In the rows, zero is written as 128.
The rows of D fall into a few groups, which share some directions, and each row is roughly a mix of its group's hidden directions.
D:
[[ 82 123 175 133 148 109 114 122 108 123 187 153  92 149]
 [128 125 128  94 104 191  95 120  84 117  92 139  94 140]
 [107 114  99 180 168  83 132 148 131 167 135 157 138 159]
 [145  81 120 139 138 117 140 140 152  86 148  66 171 126]
 [142  86 161 160 162 113 124 134 192 127 152 134 159 106]
 [117 145 142 177 165 117 172  97 137 135  94 161 165 108]
 [159 105  82 148 158 123 140 148 152 162  74 120 168 125]
 [142 144 120  97  86 184 111 112 100 110  73 130 106 140]
 [177 152 124 103  97 178 111 108 127 130 100  96 133  82]
 [ 93 117 171 102 143 138  93 119 107 112 171 169  99 159]
 [100 116  87 125 182  79 118 143 147 126 154  92 111 100]
 [165 108 148 125 184 141 120 120 131 131  86 140 105 188]
 [ 95 162 166 112 119 121 110 104 111 108 191 147  92 149]
 [142  71 133 126 159 116 154 132 141  98  84 103 180 119]
 [139 123 143 154 113 101 112  82 151  97 118 126 204 120]
 [135 117 151 103  75 153  85 194 117 142 129 140 136 121]
 [136 144 178 128  63 176 153 115 130 109 116 156 147 127]
 [ 67 125 120 142 146  99 141 125 134 149 134 200 115 150]
 [118 130 150 157 130 121 144  57 116  94 113 136 185 125]
 [108  90 105  82 129 117 120 162 148  77 149  92 112  98]
 [141 120 128 148 160 127 142 134 120 180  67 181 147 133]
 [104 162  76 109  94 109 112 138 152  95 148 100 151  88]
 [130 155 163  91 118 154 149 103  86 142  78 130 115  84]
 [166 101 134 153 188 108 146 120 137 135  84 104 159 158]
 [124 149 153 148 114  99 136  62 149 100 100 129 180 123]
 [185 148 115 104 103 171 110 125  98 123 114  78 129 100]
 [144  79 153 148 152 122 146 121 165 111 171  78 121 159]
 [156 116 152 142 101 121 104  95 153 115 133 145 205 147]
 [159 120 155 152 163 106 147  98 191 126 115 122 172 143]
 [ 59 130 115 135 148  82 149 110 159 130 168 157 127 121]
 [150 100  96 174 138 107 133 157 158 134 111 153 163 180]
 [148 163  65 101 114 158 117 135  81 142 126 133  94 151]
 [140 126  73 147 133 119 128 148 144 156  63 113 173 117]
 [109 157 121 146  48 136 120 129 143 118 176 119 131 100]
 [ 85 120 137 132 132 103 133 115 164 109 152 191 139 179]
 [133 132 126 100  94 189  96 116  87 121  95 148  91 142]
 [119  96 134 133 174 126 127 144 123 167  83 189 151 110]
 [158 164  74  89  79 150 151 125 101 106 118 122 133 110]
 [139 127 124 100 103 179 118 144 102 127  48 138 121 123]
 [157 104  96 102 151 114 154 154 138  97 116  56 138 122]
 [124 153  95 136  63 135 110 154 165 123 177 104 115 120]
 [ 99 127 116 167 137  82 146 134 168 132 148 190 148 148]
 [ 92  97 106 143 175  97 125 135 137 136 166 147 127 188]
 [143 128 142 119 108 173 121 164 123 163  92 191 148 147]
 [ 66 100 115 139 166  99 144 125 117 156 129 181 125 150]
 [ 87 153 123 100 146 147 127 117 114 119 147 110  46 131]
 [ 96 113 200  98 148 128 126 103 134 104 170 151 108 129]
 [155  91 136 128 144 113 153 119 124  81 131  58 163 122]
 [ 96 127  93 122 164  72 119 128 145 124 163  95 114  84]
 [126 107  97 143 146 101 111 118 146  86 140  75 184 107]
 [164 100 167 161 111 149 148 131 121 123 116 129 194 164]
 [128 109 154 157 143 117 136  94 190 127 123 152 189 122]
 [113 140 134 104  88 173 123 138  63 121 115 146  81 128]
 [145 120 101 123 108 132 107 139 160  86 163  55 140 131]
 [106 135 174 124  87 154 130  73 115  84 117 131 165 129]
 [106 112 124 153 135 135 142  61 116  75 112 113 167 105]
 [114 112 119 150 156  82 120 117 167 102 161  92 180 109]
 [159 143 100 102  91 156 110 172 102 152 124 131  73 146]
 [150 140  85 119 127 153 145 154 101 163  60 148 105 128]
 [122 149 114  98  85 134 112 112 150  72 173  83 134 127]
 [ 76 136 130 107 159 153 142 136 113 134 152 131  52 126]
 [145 123  95 140 154  80 120 118 175 110 167  79 150 128]
 [ 71 113 141 144 147  89 138 134 143 123 154 188 124 161]
 [149 118 158 165  88 165 143 140 132 137 100 154 184 157]
 [115 116 140 146 153  69 146 149 166 137 186 111 155 118]
 [113 130 192  97 127 142 115  99  98 103 178 147 103 138]
 [149  78 167 180 134 124 125 148 171 132  91 117 153 133]
 [162 102  74 128 141 116 100 165 127 145 165 104  82 125]
 [144 138 117 109  82 146 110 126 118  80 159  61 118 141]
 [109 157 137 122  46 146 141 163 146 127 134 152 143 101]
 [114 143 121  83 105 161 110 149  69 129 149 146  79 132]
 [125 101 168 119 193 124 126  79 161 110 111 159 128 132]
 [ 88 167 145 135 111 118 125  93 120 162 142 190 133  92]
 [109 126 113 145 168  62 144 147 155 137 178 104 145 122]
 [131 141 142 108 110 174 137 146  87 158  82 172  94 145]
 [105 120 190 122 132 122 115 102 133  97 197 132 111 143]
 [153  91 104 116 143 104 138 150 142  91 141  54 149 125]
 [126 148 106  84 123 144 109 141  64 141 136 134  69 138]
 [ 90 111  92 174 147  79 131 148 146 143 135 160 154 160]
 [168 125  85 112 109 157 120 167 115 158 123 137  66 140]
 [145 141  92  98  90 176  85 148 106 110 106 105  93 127]
 [ 70 160 168 105 117 107  99 120 139  93 164 149 114 149]
 [ 78 135  90 113 160  94 107 125 144 127 148 122  80  85]
 [119 166 156 103  97 142 108 122 102  96 166 111  75 157]
 [143 181 141 132  85 153 127  95  98 167 112 171 116 141]
 [111 135 128 119 100 118 111 128 148  81 169  53 125 119]
 [126 137  96  78 120 158 134 171  65 136 118 124  93 129]
 [ 68 119 111 136 154  96 127 153 126 132 156 161  91 174]
 [144  99  94 137 152  86  93 146 172 128 162 112 174 132]
 [163 141  89 110  91 179  87 131 106 122  95 133  97 141]
 [ 91 123 104 137 165 109 142 136 135 163 113 197 113 161]
 [ 96 122 140 120 121 115 102 108 141  82 194  80 132 117]
 [ 96 164 104 116  88 126 131 145 191 134 155 143 125  87]
 [143 105 116 133 159 140 136 123 105 175  73 177 162 115]
 [161 122 155 172 113 123 139  77 172 109 126 102 170 138]
 [184 116 119 156 117  96 117 148 158 146  98 135 188 120]
 [ 65 102 141 125 154  95 158 120 133 117 172 154 104 157]
 [164 104  84 112 118 132 113 197 140 152  91 116 118 114]
 [139 133 133 104  90 188 103 110  88 125  99 158  94 150]
 [ 94 124  79  75 150 114 115 108 116 119 128 121  91  78]
 [130 127 135 139 118 135 124  70  89  74 160  87 156 135]
 [123 111 159 163 141 119 134  98 177 136  89 172 173 125]
 [168  84 154 125 186 136 129 115 125 104 122 104 139 177]
 [101 125 141 138 147  73 139 125 169 108 174  85 154 108]
 [100 126  92 123 184  87 103 144 150 135 160 111  85 118]
 [142 109 100 111 139 136 112 212 126 167 111 131 103 116]
 [130 123 116 118 102 187 138 165  78 150  98 170 113 133]
 [139 121 153 137 121 155 127  81 112  99  89 137 198 138]
 [182 133 144 121  99 153 132 118 134 119  88  85 164  85]
 [ 81 113 131 116 140 159 125 149  66 102 158 119  86 112]
 [105 126 137  82 114 186 113 153  90 140 106 158  97 152]
 [ 91 124 160 118 124 161 120  61 105  81 133 128 151 142]
 [128 137  87  90 102 136 101 153  84 123 171 101  84 131]
 [101 130 137 146 161  64 132 121 171 134 184 121 140 125]
 [169 128 178 146  89 157 163 124 118 115  97 128 170 151]
 [ 98 149 132 146 135 127 110 122 116 183 108 205 122 127]
 [180 121 128 145  88 123 110 112 154 119  93 137 194 129]
 [ 56 115 119 109 172 106 116 136 141 134 147 163 104 158]
 [ 91 147 196 124 118 115 130 100 149 105 170 157 102 131]
 [101 195 118  88  91 138 103 102 107 111 152 131 105 115]
 [106 151 136 102  83 140 128 109 145  83 167  88  84 134]
 [131 129 128 153 138  72 122 154 179 148 187 130 151 121]
 [ 77 120 167 109 141 123 101 127 132 105 184 156  92 147]
 [ 90 113 111 164 167  88 151 144 132 161 123 159 111 174]
 [145  98 115 132 149 105 147 134 148  87 146  51 151 118]
 [106 124 110  97 144 117 127 194 134 170 123 136  70 125]
 [ 82 118  85 134 169  96 118 154 164 141 145 162 122 162]
 [ 98 106 134 117 144 132  92 112 142  93  81 118 194 114]
 [139 124 127 137 148  80 117 191 154 152 175 101 147 116]
 [121 132 115 112 104 130 102 118 173  82 189  90 135 106]
 [ 77 136 134 120 169  93 104 119 150 102 179  97 152 134]
 [130 113 120 158 146  81 128 132 147 128 209 117 158 132]
 [ 85 137 105 117 183  83 108 129 144 144 150 139  87  99]
 [153 105 136 161 151  87 134 116 179 115 144  88 176 135]
 [114 184 139 102  93 119 128 130 126 115 171 118  67 106]
 [ 93 123 129 135 174  77 142 163 164 150 176 124 128 119]
 [162 110 128 138 162 140 147 132  96 176  78 178 142 135]
 [140  98 120 143 140  98 145 152 162  89 139  58 152 119]
 [107 134 124 151 152  63 135 109 165 108 149  97 173 111]
 [115 130 115 118 150  99 115 110 128  94 176  74  77 108]
 [ 97 114 149 126 155  95 110 143 159 118 184 113 185 136]
 [151 140 118 137 139 141 138 140  91 174  60 174 134 129]
 [136 119 100 106 130 127  97 184 131 152 164 113  64 125]
 [148 141 166 137  95 144 141 124 115 158  83 185 165 146]
 [120 139 121 105 101 170 123 141  53 145 104 156  98 137]
 [158 139 144 109  89 183 125 154  82 151 107 158 112 152]
 [120 165 152 164 133 145 112 128 121 176 126 186 100 165]
 [ 97 136 126 149  70 132 110 170 154 114 187 122 122 114]
 [ 92 152 173 150 124 144 112  96 102 148 145 191 106 128]
 [153 134 119 108  82 187 105 119  80 118 128 130  87 145]
 [110 179 130 130  61 140 136 134  87 130 153 121  97 103]
 [106 112 117 159 179  76 140 127 155 115 148  83 141  98]
 [ 97 167 115 101  78 124 127 126 154  82 150  88 104 108]
 [135  93 190 163 164 126 120 114 176 147 124 156 140 134]
 [121 141 103  95 121 175 112 131  80 125 118 125  61 145]
 [141 134 100 150 174  81 121 129 162 130 188  97 139 138]
 [ 83 132 131 139 161  82 133 136 146 130 165 183 126 167]]

Here is one row of each group, with its name. Which group are the others in?
[174 130  93 117 114 132 120 187 124 177 108 152  98 144] => <77>
[144 160  71 130  86 115 129 126 111 113 123  96 180  98] => <125>
[160  94 134 139 173 149 121 124  94 131  77 125 115 182] => <98>

[128  76  92 108 174 104 121 167 144 108 145  87 148 126] => <98>
[ 96 124 134 127 156 102 147 121 146 127 143 195 129 188] => <125>
[112 139 111  85 113 143 104 149  82 116 152 123  59 127] => <98>
[142 132 122 119  90 190 101 138  87 141 104 174 104 140] => <77>
[164 135 178 147  82 174 144 105 109 116 124 135 153 163] => <98>
[155 172 132 106  95 162 131 114  90 143  83 128 114  82] => <125>
[141  96 150 100 127 181 127 174  97 163 124 160 103 150] => <77>
[ 79 153 127 116 178 128 149 124 112 139 124 127  57 122] => <77>
[131 100 163 115 176 169 116 107 106 128 109 177 117 167] => <98>
[184 123 123 151 106 136 113  94 152 120  96 147 190 141] => <77>
[168 117  95 115 110 171 115 126  86 128  66 126 101 129] => <77>
